(in the rows, 128 means zero)
Rotation paths and how fast each direction turns (degrees a step):
Each turn is a multiple of 5 degrees from 10 to 175, or 0.
Each row of a path follows its step; steps can be skipped.

step 0: | 146 | 131 | 113 | 169 | 156 | 117 |  75 | 123 |  92 | 121 | 134 | 103 | 116 | 135 | 151 | 134 | 182 | 137 | 173 | 145 | 117 |  76 | 137 | 111 | 101 |  98 |  97 | 189 | 112 | 122 | 150 | 108 | 163 | 156 |  88 | 135 |  78 |  67 | 136 | 117 | 117 | 150 | 118 | 110 |  89 |  83 | 104 | 137 | 121 | 146 | 115 | 150 | 100 | 133 | 106 |  78 | 201 | 138 |  87 | 100 | 127 | 139 | 146 | 116 |
step 1: | 113 | 152 | 118 |  79 | 124 | 124 | 164 | 138 | 201 | 145 | 134 | 101 | 106 | 132 | 149 | 165 | 135 | 100 | 137 | 132 |  67 |  98 | 132 | 143 | 126 | 131 | 124 | 152 | 120 | 145 | 166 | 104 |  89 | 105 | 124 | 132 | 119 | 107 | 128 |  82 | 122 | 172 |  91 |  95 | 123 | 129 | 109 | 201 | 135 | 188 | 101 | 131 | 170 | 154 | 136 | 126 |  83 | 114 | 144 | 101 | 174 | 151 | 103 | 182 |
step 4: | 106 | 105 | 111 | 149 | 131 | 128 | 116 | 143 | 189 | 135 | 144 | 114 | 136 |  97 | 166 | 145 |  79 | 112 | 123 | 146 | 176 | 131 |  75 | 171 | 108 | 126 | 157 | 126 | 157 | 108 | 133 | 104 | 183 |  95 | 123 | 145 |  93 | 145 |  95 | 143 | 124 | 110 | 160 | 158 | 177 |  98 | 118 |  58 | 169 | 153 | 111 | 143 | 169 | 143 | 119 | 113 | 153 | 144 | 132 | 114 | 125 | 185 | 150 |  87 |
step 5: | 127 | 124 | 131 |  80 | 176 | 127 | 153 | 117 | 140 |  77 | 147 |  74 | 139 | 159 |  77 | 141 | 159 | 117 | 139 | 170 | 148 |  96 | 135 | 142 | 152 | 126 | 140 | 120 | 150 | 171 | 163 |  98 | 179 | 155 | 144 | 101 | 135 | 122 | 151 | 113 | 134 | 140 | 133 |  94 | 100 | 116 | 117 | 107 |  85 | 140 | 161 | 106 |  93 | 117 | 176 |  66 | 144 | 120 | 123 | 109 |  80 | 167 | 104 |  82 |
step 6: | 104 | 150 | 125 |  76 | 117 | 156 |  96 | 128 | 136 | 147 | 123 | 178 | 143 |  73 | 133 | 175 | 149 | 202 | 158 | 154 | 111 |  99 | 132 | 150 | 152 | 137 | 124 | 155 | 169 | 134 | 164 | 128 | 119 | 143 | 117 |  99 |  93 | 104 | 136 |  74 | 163 | 110 | 125 | 123 | 116 |  97 | 169 | 112 | 149 |  93 | 123 | 152 |  97 | 131 | 162 | 162 |  93 | 106 | 157 | 131 | 126 | 137 |  91 | 193 |
step 7: | 142 | 141 | 141 |  84 | 113 | 110 | 123 | 138 | 112 | 158 | 139 | 156 | 127 | 158 | 139 | 153 |  85 | 149 | 108 |  93 |  85 | 111 | 131 |  94 | 115 | 158 | 187 |  73 | 137 |  99 | 126 | 122 | 158 | 157 | 103 | 147 | 157 | 144 | 172 | 189 | 107 | 100 | 128 | 135 | 129 | 141 | 139 | 142 | 134 | 101 | 117 | 155 | 118 | 175 | 158 |  85 |  41 | 133 | 103 | 169 | 167 | 117 | 126 | 120 |
step 14: | 114 | 123 | 142 |  99 | 185 | 133 | 145 |  84 | 140 | 125 | 148 | 159 | 160 | 118 | 217 | 130 | 146 | 107 | 152 | 144 | 125 | 150 |  83 | 147 | 109 | 107 |  66 | 155 |  98 | 108 | 158 | 185 | 107 |  92 | 149 | 127 | 158 | 131 | 114 | 127 | 163 | 119 | 137 | 109 |  90 | 126 | 177 | 163 | 114 | 133 | 115 | 128 | 133 | 121 | 124 | 151 | 119 | 154 | 133 | 115 |  90 | 150 | 161 | 189 |
step 16: | 143 | 119 | 161 | 174 | 137 | 112 | 165 | 131 | 140 |  79 | 118 |  75 |  65 | 144 | 145 |  85 | 158 | 132 | 110 |  97 | 124 | 156 | 179 | 198 | 140 | 123 | 137 | 109 | 110 | 121 | 124 | 132 |  75 | 168 | 137 | 155 |  86 | 114 | 120 |  73 | 153 | 120 | 126 | 129 | 119 | 123 | 116 | 104 | 168 | 126 |  96 | 125 | 115 | 127 | 149 | 149 | 127 | 140 |  84 | 182 | 162 | 123 | 102 | 142 |
step 17: | 113 | 121 |  92 | 196 | 106 | 133 | 203 | 167 | 106 | 161 |  76 | 117 | 139 | 106 | 140 | 119 |  86 | 117 | 133 | 107 |  93 |  99 | 128 | 136 | 138 | 140 | 123 | 102 | 159 | 103 | 110 | 142 | 151 | 110 |  46 | 151 | 136 |  70 | 106 | 127 | 143 | 147 | 131 | 133 | 113 | 107 | 134 | 112 | 151 | 149 | 122 | 135 | 114 |  90 | 147 |  88 | 162 | 161 | 146 |  70 | 132 | 137 | 135 | 134 |
Directions:
| 126 | 124 | 126 | 131 | 135 | 135 | 133 | 128 | 126 | 135 | 130 | 131 | 122 | 140 | 124 | 121 | 124 | 131 | 135 | 130 | 136 | 127 | 118 | 132 | 128 | 135 | 133 | 123 | 135 | 115 | 108 | 132 | 128 | 142 | 124 | 130 | 115 | 133 | 129 | 132 | 127 | 140 | 131 | 124 | 130 | 127 | 116 | 123 | 130 | 127 | 117 | 130 | 114 | 137 | 122 | 139 | 126 | 128 | 124 | 141 | 139 | 123 | 140 | 126 | -> 85
| 122 | 127 | 131 | 123 | 126 | 127 | 134 | 120 | 134 | 134 | 124 | 131 | 138 | 121 | 124 | 130 | 135 | 136 | 135 | 113 | 136 | 129 | 129 | 121 | 141 | 126 | 140 | 135 | 114 | 114 | 125 | 114 | 138 | 136 | 134 | 126 | 132 | 122 | 124 | 122 | 142 | 124 | 134 | 123 | 131 | 135 | 120 | 146 | 131 | 127 | 116 | 120 | 132 | 125 | 132 | 129 | 129 | 125 | 126 | 133 | 124 | 127 | 124 | 128 | -> 80
| 142 | 115 | 141 | 125 | 124 | 125 | 114 | 130 | 129 | 134 | 122 | 129 | 117 | 135 | 134 | 129 | 123 | 130 | 116 | 129 | 125 | 117 | 144 | 133 | 126 | 134 | 132 | 129 | 119 | 121 | 117 | 123 | 130 | 118 | 128 | 130 | 134 | 128 | 122 | 123 | 133 | 135 | 138 | 130 | 129 | 118 | 131 | 121 | 125 | 129 | 119 | 130 | 127 | 109 | 123 | 123 | 125 | 122 | 130 | 136 | 127 | 134 | 135 | 121 | -> 85
| 136 | 140 | 117 | 129 | 117 | 122 | 131 | 134 | 112 | 126 | 133 | 130 | 135 | 128 | 130 | 127 | 136 | 125 | 118 | 130 | 117 | 133 | 126 | 135 | 139 | 140 | 130 | 129 | 133 | 122 | 129 | 124 | 127 | 124 | 117 | 118 | 138 | 122 | 138 | 132 | 122 | 131 | 133 | 134 | 125 | 124 | 112 | 127 | 128 | 123 | 117 | 119 | 139 | 125 | 136 | 134 | 121 | 131 | 137 | 135 | 131 | 128 | 135 | 136 | -> 70
| 122 | 131 | 129 | 128 | 127 | 122 | 133 | 114 | 134 | 126 | 130 | 123 | 117 | 117 | 123 | 119 | 137 | 126 | 135 | 131 | 118 | 122 | 123 | 128 | 131 | 139 | 110 | 122 | 107 | 127 | 124 | 122 | 132 | 124 | 127 | 130 | 122 | 138 | 127 | 133 | 127 | 132 | 131 | 132 | 127 | 125 | 120 | 123 | 145 | 134 | 130 | 137 | 124 | 120 | 135 | 121 | 124 | 144 | 134 | 125 | 130 | 130 | 128 | 133 | -> 25
| 126 | 137 | 127 | 125 | 142 | 122 | 123 | 125 | 131 | 140 | 128 | 129 | 145 | 127 | 130 | 113 | 136 | 129 | 135 | 129 | 139 | 115 | 139 | 124 | 123 | 138 | 130 | 125 | 128 | 137 | 131 | 127 | 133 | 129 | 119 | 128 | 134 | 119 | 123 | 128 | 124 | 136 | 126 | 136 | 126 | 129 | 128 | 114 | 135 | 123 | 127 | 132 | 124 | 135 | 139 | 136 | 126 | 111 | 136 | 125 | 121 | 135 | 126 | 118 | -> 55
